In the rows, zero is written as 128.
Each named turn below is shown by a few rows before and after it. Which turns, in which order, take the first row of each later pair to the second? The first pair is answered.
turn Lerav:
[ 98 106 133  84 121 116 173 128 126 122 113 133 162 103 125 117 118 151
 130 181 166 108 144  86 128 123 140 121 140  94 177 136 102  82  93  89
 146 177  59] => [ 81 108 126  74 130 128 161 131 151 110 124 115 164 138 124 123 110 150
 137 169 130 128 131  89 125 145 119 115 156  80 176 149 101  86  94  98
 136 195  73]
[142 133 152 141 123  99 132 119 129 138 100 157 146  84  95 124 111 133
 113 139 150 108 111 124 135 132 142 150 146 119  94 110 127 119 110 116
 129 126 131] => [124 111 171 136 121 121 136 127 135 138 101 151 120 108 131 139 101 126
 152 115 110 125 109 119 137 146 137 123 158  82 104 128 130 132 132 128
 116 153 124]
[136 161 121 112 151 108 109 130 136 148 161 124 166 137 109 125 120 132
  91 135 130 133 107 143 119 134 132 177 136 147  93 109 111 127 104 125
 120 126 163] => [142 112 167 121 121 120 140 124  87 164 141 158 108  97 172 134 118 119
 135 123 144 111 136 125 138 100 175 144 111 112 117 107 125 143 136 130
 124 129 120]
[124 116 114 143 116 131  82 125 124 130 124 156 120 113 155 124 153 118
 156 152 122  96 119 130 133  88 141 116 130 148 110 119 135 119 136 143
 149 127 116] => [112 121 107 136 124 135  71 127 151 124 133 143 127 143 151 128 152 113
 162 142  91 117 108 131 128 108 123 116 145 141 110 124 135 124 141 148
 139 143 131]
turn gog:
[111 126 123 126 132 132 135 107 149 125 154 100 126 145 135 147 114 131
 139 112 100 151 126 117 134 161 100 167 156 108 144 156 112 139 131 130
 122 184 141] => [136 139 143 137 105 120 171 107 109 131 148 124 136  93 107 139 101 140
 117 138 141 131 136 116 139 134 136 194 134 137 135 146  99 117 140 109
 120 157 125]
[129 106 137 126  99 128 151 156  99 134  97 159 103 100 153 135 118 129
 143 114 146 114 140 125 130  98 160  96 108 123 116 109 130 107 163 133
 124  90  95] => [104  93 123 118 119 139 119 159 133 126  94 141  99 137 170 138 127 118
 157  92 108 132 131 130 123 116 134  72 124 102 112 111 137 120 158 150
 126 105 104]
[120 106 143 123 145 101 121 120 150 154 140 129 151 151 126 114 124 104
 147 139  92 125 189 122 142 148 106 128 119 137 110 201 167 135 140 156
 139 114 123] => [135 111 153 132 134  97 144 116 129 161 141 137 154 124 116 113 119 111
 136 150 117 114 195 120 147 133 117 145 111 154 115 200 162 132 143 146
 142 104 118]
turn tavo:
[171 140 139 145 133 129 140 121 121  95 100 123 163 184 186 158 104 137
  93 151 123  83 147 153 147 104 113  98  98 132 139 130 164 143 106 143
  86 145 113] => [166 149 135 144 129 129 134 131 128  89 102 121 171 196 175 159  98 140
  87 154 109  94 136 158 145 110 111 100 102 134 130 128 154 136 109 146
  78 143 118]
[128 150  98  99 138 121  97 130 157 113 133 111 159 164 149 114 164 149
 141 124 143  81 121 108 119  91 126 107 108 141 137 133 154 154 123 127
 115 123 105] => [125 165 112  99 138 135 117 135 169 104 149 102 166 180 135 127 143 150
 152 127 118  99 112 112 119 114 120 126 127 133 145 155 138 151 138 122
 100 148 115]
[126 106 161 144 116 125 147 115 116 146 115 126 106  94 133 139 106 129
 134 158 132 119  98 131 141  95 153 143 162 109 149 114 117  90 127 128
 125 120 125] => [129 109 149 139 113 124 128 125 119 142 107 132 117 104 122 133 108 131
 120 157 127 121  88 141 130  90 154 131 158 121 135 104 116  75 130 127
 125 102 128]
[ 91 109 145 150 135 115 149 115 114 124 134 134 164 113 124 162 133 143
 143 135 153 140 131 146 133 145 114 149 125 155 141 143 123 140 136 138
 115 116 126] => [ 94 107 138 143 139 109 135 121 112 126 120 141 163 107 125 153 140 141
 137 136 161 131 126 149 132 139 116 133 116 163 131 131 130 134 131 137
 121  93 123]
turn sedu:
[133 180 114 141 126 169  94 104 130 145 130 117 125 142 130 178  94 134
 127 108 133 130 122 158 113 154 125 126 104 123  76 129 164 129 181 102
 129 127 126] => [130 174 125 144 128 175 101  95 134 152 133 112 111 138 147 182 101 132
 136 105 136 128 132 151 122 158 125 129 106 112  88 135 166 141 181 102
 131 139 123]
[154 100  90 115 136  85 170 147 116 108  98 126 139 124 142 100 153 150
 117 148 175 105  87 100 118 165 134 110 128 120 147 128 162 117 125 139
 123 149 153] => [149 101  86 113 132  87 161 158 118 107  90 125 143 128 136  99 148 149
 118 144 162 112  77 109 114 165 135 103 129 121 138 122 162 106 129 141
 124 138 151]
[124  92 100 129 162 147  70 153 126 129 108 124  91 137 191 125 133  93
 175  82 116 162 108 115 150 152 119 100 117 126 102 138 144 127 137 133
 139 119  87] => [135  91 104 140 170 140  89 119 120 137 123 113  85 108 197 128 148  97
 172  88 153 146 136 101 163 150 107 130 116 125 129 149 148 148 117 129
 150 139  86]
[107 108 107 123 152 136 104  91 115 130  99 105 100 154 172 129 130 141
 128 116 117 150 159 145 124 144  96  75 170 128 133 120  98 142 112 132
  91 110 174] => [111 111 110 124 158 128 114  73 112 133 106 104  97 143 170 129 133 141
 120 124 143 140 168 135 132 143  95  94 170 129 148 126  99 154 100 126
 103 118 174]
Now pairs of rows:
(two turns a pair)
[129 116 115 149 140 101 104 114 115 132 130 116 112 115 147 158 150 133
 124 130 143 103 144  95 136  84 129 111 112 103 143 136 154 166  89 127
 143 128 136] => [129 129  92 139 128  99  81 149 117 119 118 130 134 133 116 145 134 140
 103 133 127 115 118 117 114  80 137  98 107 134 108 116 142 133 100 122
 137  91 137]  sedu then sedu
[117 129 129 114 122 141 134 132 145 137 125 152 138 146 132 144 106 122
 132 137  98 138 144 128 132 155 142 137 147 102 121 154 117 118 118 110
 117 142 104] => [121 127 109 107 124 138 111 142 143 136 109 158 145 152 126 132 111 124
 123 137 102 137 135 134 123 145 145 120 141 116 104 135 124 109 114 112
 123 113 102]  tavo then tavo
[121 147 131 121 117 123 120 157 135 147 141 122 145 160 117 147  78 112
 150 118  89 157 120 146  68 144 141 104 128  92 152 133 142 102 160 109
 129 124 153] => [137 141 156 136 105 120 166 127 106 163 156 127 131 109 125 149  81 116
 153 128 136 133 151 123  89 128 157 144 114  95 176 147 137 119 157  93
 135 142 141]  sedu then gog
[127 155 120 132 124 131 155 118 127 127 140 125 154 115  92 132 116 135
 107 141 133 137 131 137 124 130 135 173 134 144 126 142 124 112 135 116
 115 135 145] => [132 137 141 130 108 130 170 119 102 135 131 142 134  95 115 133 112 132
 123 135 144 121 142 129 131 114 154 154 123 133 134 139 127 117 151 113
 118 130 127]  Lerav then sedu
[104  84 155 128  98 132 144 140  97 121  98 160 104 115 168 122 125 124
 166 110 148 113 154 121 146  97 162  95 109 101 125 120 124 118 150 132
 138 107 111] => [ 78 126 120 120 138 136 109 138 176  96 130 109 145 182 127 134 123 129
 155 112  93 156 116 129 129 157 100 129 156 102 122 140 108 121 124 141
 125 148 162]  sedu then Lerav
[116 114 101 173 111  95  98 180 145 167 134 154 164 152  73 132 112 140
 107 146 133 139  96 137 124 117  89 167 151 150 106 125 157  75 114 129
  96  82 130] => [134  83 106 182 112  86  97 150 120 182 126 162 133 114 116 123 146 134
 111 146 185 110 128 115 140  86  98 156 129 136 126 120 179 102  95 135
 119  72 115]  tavo then tavo
[128 139  86 126 134 128  54 126 146 146 120 133 134 153 140  90 151 108
 144 116 117 134 108 137 124 135 113  85 107 120 119 121 154 157 102 169
 151 110 117] => [133 134  97 130 138 125  69 100 145 156 126 125 121 135 153  92 159 108
 148 118 142 122 128 123 137 137 108 100 104 109 137 131 159 174  88 168
 162 130 115]  sedu then sedu
[ 85  99 133 113 147 137 120  95 148 150 127 111  86 150 181 150 136 109
 182 100 107 130 149 117 142 124 109 107 141  65 163 136 151 184 128 148
 131 164 117] => [103 167  66 101 159 105  71 114 174 128 119 102 167 169  84 119 141 128
  98 135 114 137 106 149 110 127  87 136 143 143 108  99 131 126  97 136
 132 107 153]  Lerav then sedu
[129  56 101 137 130  84  91 107 160 111 174 175 137  97 112  90 128 129
  98 164 149  99  79 159 102 111 115 145 122 177 104 115 148 147 112 155
 129 121  96] => [129  49 126 146 130  92 121  82 155 117 187 173 115  79 135 100 130 124
 117 160 164  91 103 140 119 117 120 165 123 154 131 136 150 173 114 156
 130 155  91]  tavo then tavo
[137 118 135 125  95 120 108 140 113 133 135 137 127 116 104 112 136 140
 114 138 145 130 129 139  74 108 171 106 114 155 150 119 128  99 133 120
 127  71 116] => [131 113 110 120 116 111  77 125 131 133 133 122 123 130 114 110 157 136
 108 131 151 132 128 137  71 113 145  96 120 151 155 114 144 117 108 133
 137  74 127]  gog then Lerav
[137  96 118 123 147 141 124 132 144 149 128 116 100 140 170 131 138 110
 161 101 105 128 148 113 133 138 123 116 152  89 154 135 154 155 130 138
 128 155 121] => [144 141  71 118 157 118  94 143 165 142 127 110 153 149 106 111 139 122
 105 127 111 136 119 134 110 145 108 133 149 140 118 111 139 118 104 130
 134 114 143]  Lerav then sedu
[136 115 130 113 153 137 140 161 176 108 131 110 133 190 127 159 126 102
 139 110  71 188 100 146 102 132 141 106 138 115 100 122 102 112 134 172
  94 123 126] => [142 111  96 111 172 117 102 141 189 111 122 105 140 180 133 141 161 105
 117 111 104 170 103 137 102 122 121  97 126 128  97 105 124 125  94 177
 121 104 138]  Lerav then gog
[128 105 131 130 141 120 126 149 115 143 122 120 121 150 143 108 136 129
 110  96 105 123 116 149 118 136 141  96 124 124 123  91 135 111 157 132
 124 105 118] => [128 128 108 132 160 108 117 130 135 139 137 100 143 159 121 104 143 138
  87 103 117 129 112 147 116 146 114 123 131 138 129  92 132 114 132 129
 126 118 138]  sedu then Lerav
[154 116 173 143  87 124 175 131 119 123 142 157 174 120 117 150 111 114
 121 151 183 128 138 136 138 115 192 164 117 165 133 134 112  90 108 117
 129 117 119] => [147 108 188 143  79 136 185 139 117 126 144 155 159 123 133 157 106 107
 138 147 167 131 137 133 140 121 197 152 118 149 138 139 112  97 126 120
 123 126 105]  sedu then tavo
[109 133 141 108 150 138 124 160 173 112 122 138 151 110 148 106 125 128
 122 121  76 177 123 112 131  81 104 124 149 128 116 116 150 118 131 130
 128  99 143] => [125 151 138 115 156 127 140 131 172 115 135 129 162  87 133 101 131 138
 104 139 114 164 134 101 142  81  96 162 146 147 128 120 149 126 106 125
 137 114 150]  tavo then Lerav
[141 115 115 125 129 111 105 151 111 133 104 138 113 116 132 108 141 122
 117 133 134 111 124 126 122 106 136  92 105 143 123 103 153 105 134 130
 139  76 104] => [127 119  94 120 153 104  79 135 140 127 114 116 117 139 138 113 159 121
 115 123 122 122 120 123 122 125 102  97 119 130 129 111 162 121 112 141
 146  98 122]  gog then Lerav
[ 75  78 161 178 117 104 123  95 129 145 142  72 127 108 133 147 142 109
 132 141 158 120 123  91 123 153 141 136 159 134 158 110 150 163 106 151
 109 147 144] => [ 63 100 157 171 117 112 122 114 145 131 148  63 146 136 103 150 124 112
 126 147 124 143  97 104 115 173 137 142 173 138 143 113 134 145 119 146
  93 148 161]  tavo then tavo
[129 106 160 145  89 121 154 140  88 147 119 154 116 103 124 111 111 128
 147 140 127 127 146 130 130  96 154 119 115 138 122 123 121 120 164 125
 107 115  98] => [123  87 157 146 119 121 145 104 110 152 131 129  96 109 160 120 145 118
 160 124 134 123 167 113 143 111 120 119 123 111 152 137 142 157 135 138
 126 149 108]  Lerav then tavo
[124 123 152 168  57 146 118 151 128 139 100 164 136 116 105  72 123 113
  81 108 112 143 153 146  89  75 163 122 130 137 119  95 127 112 166 173
 140 123 143] => [118 148 158 173  65 152 144 139 153 128 131 137 152 127  83  82 110 122
  80 114  93 158 146 146  92 102 149 165 152 135 132 116 110 118 166 165
 131 164 164]  tavo then Lerav
[ 83  93 131 145 139 134 160 178 176 146 141 113 123 160 176 125 122  77
 186 102  80 173 148  81 136 184  94  92 106  79 138 145 143 189 142 135
 100 176 140] => [121 155  63 144 153  84 117 169 186 139 138 110 202 136  83  83 150 109
  81 150 143 154 127 102 117 169  74 142  93 170  98 106 137 147  78 116
 124 107 177]  Lerav then gog
[121 138 113 117 133 117 100 131 141 134 109 126 141 153 122 128 142 126
 108 130 114 137 115 130 123 127 119 121 147 117 113 113 128 130 104 129
 130 121 125] => [135 143 130 129 126 110 131 106 129 140 123 126 137 119 121 127 142 130
 101 141 149 118 134 115 139 117 125 155 141 125 132 123 125 137  94 118
 137 135 121]  tavo then Lerav
